One turn moves every row onto another: examples first, then more rows asked:
pir: +0.16,-0.03,+2.96,+0.58,+0.08,+2.64,-0.98,+3.28,+0.91,+4.58,+0.95,-0.27,-1.35,-0.51
vede: +1.08,+0.45,+1.28,-0.39,-3.15,+3.58,-2.67,+0.41,+0.21,-0.53,-0.16,-2.54,-2.97,+0.54
pigu: +0.69,+0.25,-0.44,+0.89,-4.91,+0.53,+1.21,+1.18,-0.44,+0.29,+2.76,+1.76,-1.22,-1.49
Nudur: -0.29,+1.99,-0.70,+0.58,+0.22,+3.31,-1.13,+2.13,-1.79,+0.61,+1.28,-2.20,-3.61,-2.32
Pabor: -3.46,+0.36,-0.15,-2.11,-1.00,+0.92,+3.13,+1.19,-0.60,+2.17,-1.44,+1.10,-0.51,-1.26
Tuvar: -2.23,-1.77,+0.51,-1.43,-1.50,+4.42,+1.94,+1.09,-0.61,-0.45,-1.38,+1.42,-3.20,-1.50
bul: -0.13,+1.22,+3.39,+2.83,-0.19,+0.30,-1.97,+1.10,-1.51,+1.43,-1.30,-1.53,-0.94,-1.39
Fitu: -1.53,+1.14,+3.93,+1.40,+1.03,+1.78,-1.68,+0.71,+0.11,+2.11,-1.05,-2.53,-1.65,-0.34
vamit: -1.32,+1.66,+0.88,+1.10,-3.77,-0.10,+0.47,-1.87,-0.46,-2.16,+0.73,-0.96,-1.48,-0.92
Zulif: -5.10,-0.84,+0.61,+1.39,+0.63,+2.23,+1.72,+1.67,+0.33,+1.50,+2.53,-0.17,-1.39,+0.26
Pev: -3.85,-1.57,+1.18,-1.70,-0.18,+3.92,+1.79,+0.89,+0.90,+0.48,-1.26,+1.10,-1.89,-1.29
Nubav: -1.08,+0.79,+2.06,-1.01,-1.28,+3.08,-2.78,+0.39,+2.64,+1.13,+0.45,-2.90,-1.27,+0.88
gur: -1.83,-1.48,-0.39,-0.85,-5.21,-0.60,+0.55,+2.49,-0.01,+0.97,+0.83,-1.58,-2.43,+2.02
ladi: -3.30,+0.92,-0.18,-1.77,-1.32,+0.91,+2.91,+0.15,-1.66,+0.53,-2.31,+0.03,-1.61,-1.32
Mefu: -1.74,-1.78,+0.39,-0.57,-2.51,+4.58,+2.10,+1.51,+0.48,+1.21,+2.30,+0.96,-3.28,+1.15
borid: -1.82,+1.98,+0.10,-0.95,-2.72,+0.67,+1.11,+0.18,+2.54,+1.06,+4.01,-1.00,-1.72,-0.93
fes: -2.70,-1.27,-0.30,+0.66,-4.52,-1.76,+0.20,+2.18,-1.23,+0.15,+0.02,-1.82,-1.87,+1.55
dovel: -1.19,-0.01,-0.13,-0.30,-4.74,-0.82,-0.97,+1.65,+1.65,-0.91,+2.37,-2.05,-2.87,-1.00
sodap: +0.28,-0.54,+1.51,-0.95,-1.00,+4.26,-1.16,+2.17,+1.39,+3.17,-0.01,+1.47,+0.48,-0.72
ridod: +1.30,+1.28,+1.68,+1.02,-0.60,+1.64,-1.06,+3.56,-0.23,+3.72,+2.05,-1.21,-2.78,-1.65
fuvi: -0.26,+1.13,+3.95,-0.05,-0.19,+1.86,-1.65,+1.16,+2.04,+3.50,-0.07,-1.50,-0.79,-0.31
rak: +1.06,-0.76,+1.81,+0.41,-2.03,+3.87,-1.54,+0.87,-0.90,+0.81,-2.23,+1.55,+0.26,-0.76
zotag: +1.59,+0.91,+1.89,+0.69,-1.04,+3.21,-0.93,+2.48,-1.24,+2.08,+0.76,-1.93,-4.69,-0.83
Vuf: -3.35,-1.06,-0.43,-0.26,-3.67,-1.53,+0.48,+3.00,+0.45,+1.75,+1.46,-1.91,-1.55,+1.59
zirid: -2.70,+0.97,-1.03,-2.76,-1.48,+1.60,+3.37,+1.37,-0.86,+1.76,-0.51,+0.18,-2.51,-1.46
dud: -2.40,-1.28,-0.19,+2.56,-1.78,+2.68,+1.70,+1.22,-3.13,-1.13,+1.14,+0.28,-3.40,-0.08
Bofo: -1.92,+0.18,-0.83,-1.74,-2.30,+1.34,+3.24,+1.31,-2.17,+1.11,-1.64,+1.39,-1.82,-1.53
fige: -3.64,-1.08,-0.55,-0.38,+0.38,+3.19,+2.10,+2.79,-0.86,+0.74,+0.56,+0.96,-3.03,-2.58
lozun: +2.71,+0.71,+2.87,+0.78,-2.71,+2.49,-1.49,+1.21,-1.16,+1.34,-0.82,-0.97,-3.12,-0.72
lis: -2.56,+2.23,+0.77,+1.09,+1.77,+2.19,-1.68,+0.87,-0.74,+0.57,-0.04,-2.58,-1.35,-1.96
doza: +1.17,-0.43,+3.34,+2.44,-1.33,+2.17,-1.47,+1.57,-2.25,+1.42,-1.95,-0.14,-1.69,-0.56
vetef: -0.96,-0.42,+0.95,+3.43,-0.87,+0.39,-2.86,+2.70,-1.62,+0.98,-0.06,-0.41,+0.93,-1.00
ribak: -0.93,-1.43,+0.62,+1.11,-5.24,-1.51,-1.23,+1.88,+0.71,-0.81,+0.82,+0.06,-0.48,-0.99
senon: +0.13,-0.32,-0.30,+2.08,-1.26,+1.45,-2.17,+4.44,-0.69,+2.66,+2.47,-0.15,-0.56,-1.22
fom: -3.74,-1.80,+2.31,+1.08,-1.53,+3.10,+1.19,-0.95,-0.24,-0.71,-0.91,+0.55,-0.87,+1.50
fef: -2.61,+0.53,+1.52,+1.29,-2.51,-0.84,+0.57,-0.26,+1.52,+0.81,+1.47,+1.11,+1.90,-0.94
Mozup: -4.14,-1.16,+0.22,+0.60,+0.46,+2.48,+1.68,+1.57,-1.72,-0.61,-1.23,+0.81,-2.21,-2.46
Kaza: -2.65,+0.12,+0.90,+0.15,-3.79,-1.54,-1.40,+0.67,+2.11,-1.19,+1.21,-2.37,-1.39,-0.75
zimiz: -1.67,-1.21,+0.52,+0.21,-4.32,-1.40,-0.97,+2.61,+2.44,+0.78,+2.15,-0.06,-0.11,-0.92
Fis: -3.40,-1.34,+0.68,-0.39,-4.20,-1.37,+0.12,+1.50,+0.55,+0.82,-0.22,-1.88,-0.93,+2.25

Vuf -> Pabor
borid -> Zulif
Where do these go?
doza -> lozun
dovel -> fige
vetef -> rak

One turn moves every row onto another: examples first, then more rows asked:
gunak: -0.07,-1.85,-5.07,+1.72,-4.22,+1.05,-6.07,+0.37,+1.04,-2.42,-2.61,-2.39
Roke: -0.56,-3.46,-1.15,-0.78,-3.69,+0.99,-4.50,-0.99,-0.68,-4.75,+2.53,-4.72
tagub: -1.07,-4.53,-1.79,+0.96,-3.56,+1.28,-3.06,-1.38,-2.03,-5.80,+1.23,-4.58
Munu: -1.87,-1.09,-4.04,+2.85,-3.04,+2.64,-3.09,-1.30,-1.83,-4.56,-2.70,-3.55
naguk: -1.13,-2.35,-2.16,+2.86,-5.22,+0.57,-4.04,-2.06,+0.24,-4.32,-4.83,-4.71
tupip: -0.58,-2.08,-3.43,+4.23,-4.84,+1.31,-4.24,-2.90,+1.09,-3.96,-3.64,-3.18
boda: +0.34,-2.25,-1.89,+3.16,-2.88,+0.45,-2.46,+0.03,+4.25,-3.30,-2.48,-4.78
zimot: -0.12,-2.99,-2.86,+0.94,-4.54,+2.63,-5.14,+0.11,-1.77,-4.32,+0.70,-1.05
Gepot: -1.16,-2.28,+1.21,-1.02,-3.24,+0.85,-3.00,+0.33,+2.81,-4.07,+0.62,-1.59
sol: -3.42,-2.66,-4.47,+0.92,-2.41,+0.78,-3.96,+1.41,+2.43,-3.44,-2.62,-3.91
gep: -0.70,-3.64,-2.07,-0.36,-3.84,+0.82,-5.06,-0.75,+0.29,-3.14,+3.11,-3.57
rer: +0.38,-1.18,-1.21,+1.38,-4.52,+1.85,-3.66,-2.83,+2.57,-3.06,-4.66,-3.74
Koti: -3.11,-2.13,-0.10,-0.53,-3.86,-0.16,-3.74,-4.11,+0.25,-2.98,+0.82,-3.48
zigi: +1.51,-2.95,-0.62,-0.33,-0.29,-1.45,-3.02,-2.47,+0.70,-3.16,-0.38,-1.21
nozu: -0.91,-1.26,-3.74,+0.89,-0.05,+1.16,-2.80,+1.15,+2.15,-3.65,-3.35,-3.53
suku: +0.76,-1.96,-2.45,+1.50,-4.47,+2.88,-3.03,-2.28,+1.02,-3.97,-5.02,-1.82
meko: -1.37,-1.05,-2.44,+1.08,-3.17,+0.12,-4.85,-2.03,+2.58,-3.36,-4.85,-0.59
zetuk: -1.79,-1.45,-1.88,+0.50,-2.71,-0.26,-3.76,-2.08,+1.67,-3.59,-5.65,-1.41
bil: -1.99,+0.23,-2.17,+2.58,-4.01,+1.56,-5.39,-1.45,+1.10,-3.00,-1.92,-5.87
baso: -0.87,-2.18,-1.13,+1.36,-2.14,+0.51,-4.98,+1.66,+1.97,-4.91,-4.48,-1.69
mes: -0.76,-5.12,-1.15,+0.11,+0.36,+1.52,-4.01,-3.37,-0.26,-5.39,-1.24,-1.42
gini: -0.98,-4.32,-2.01,-0.53,-2.08,+0.63,-2.46,-2.20,-1.31,-3.67,+2.24,-3.78
som: -3.17,-1.33,-3.47,+1.15,-3.02,+3.99,-3.64,-0.66,+1.63,-5.20,-2.32,-4.99
Nepen: +1.20,-4.03,-0.09,-0.22,-2.20,-1.05,-5.37,-2.97,+1.79,-4.01,+0.72,-1.29
Dutuk: -0.18,-3.14,-2.50,+0.64,-2.52,+1.14,-2.70,-2.24,-0.45,-4.38,+3.29,-3.54
Leni: -1.34,-1.76,+0.10,+0.80,-2.25,-0.30,-3.10,-3.89,+0.08,-2.57,+0.60,-5.74
bim: -2.32,-2.64,-2.12,+0.17,-4.98,+1.52,-3.72,-1.51,-1.25,-4.05,+1.16,-0.12
Gebes: +1.31,-4.18,+0.51,+0.22,-2.62,-0.75,-3.37,-2.87,+2.05,-3.24,+0.97,-1.69
piti: +1.23,-5.33,+0.06,-1.12,-3.12,+0.47,-4.32,-1.58,+0.02,-4.76,-0.19,-0.97
Sud: -3.64,-2.92,-4.95,+1.16,-0.74,+1.12,-3.52,-1.17,+2.24,-3.49,-2.66,-4.24
luviv: -1.41,-3.75,-0.39,-0.93,-0.88,+2.70,-3.28,-3.28,+1.44,-5.08,+0.20,-0.70
zupu: +1.10,-4.47,-0.02,-0.75,-2.52,-1.39,-3.35,-1.34,-0.03,-4.82,-0.14,-0.71
fadun: -1.06,-1.72,-3.74,+0.35,+0.09,+1.98,-5.23,+0.07,+2.84,-3.77,-3.42,-4.17
kogu: -1.02,-2.02,-1.63,+2.51,+0.50,+0.53,-3.91,-2.68,+2.99,-4.09,-3.95,-2.11
lideg: -1.12,-2.15,-3.38,+0.73,-1.49,-0.53,-2.95,-2.96,-0.21,-2.41,-4.06,-5.34
pifu: -0.09,-2.49,+0.52,+1.02,-3.28,-0.92,-4.34,+1.32,+2.96,-3.23,+0.46,-2.06
pona: -2.83,-0.68,-3.48,+2.07,-3.01,+3.18,-2.19,-0.62,+2.22,-4.56,-1.82,-4.94
Fop: -0.13,-4.83,-3.25,+1.27,-1.81,+3.25,-4.52,-1.23,+0.99,-5.97,-4.25,-3.65
nivu: +1.47,-3.39,-0.56,-1.44,-2.06,-0.43,-6.22,-0.48,+0.76,-3.94,-0.69,-0.94
mimek: -0.67,-3.21,-1.74,+2.30,-4.03,+0.81,-4.37,-1.90,+0.96,-4.15,+2.98,-4.79

gini -> Gebes
Gepot -> bim
zetuk -> pona
Where do these go?
nozu -> tupip
bil -> baso
Nepen -> Roke
rer -> sol
Leni -> pifu
tagub -> zigi
boda -> gunak

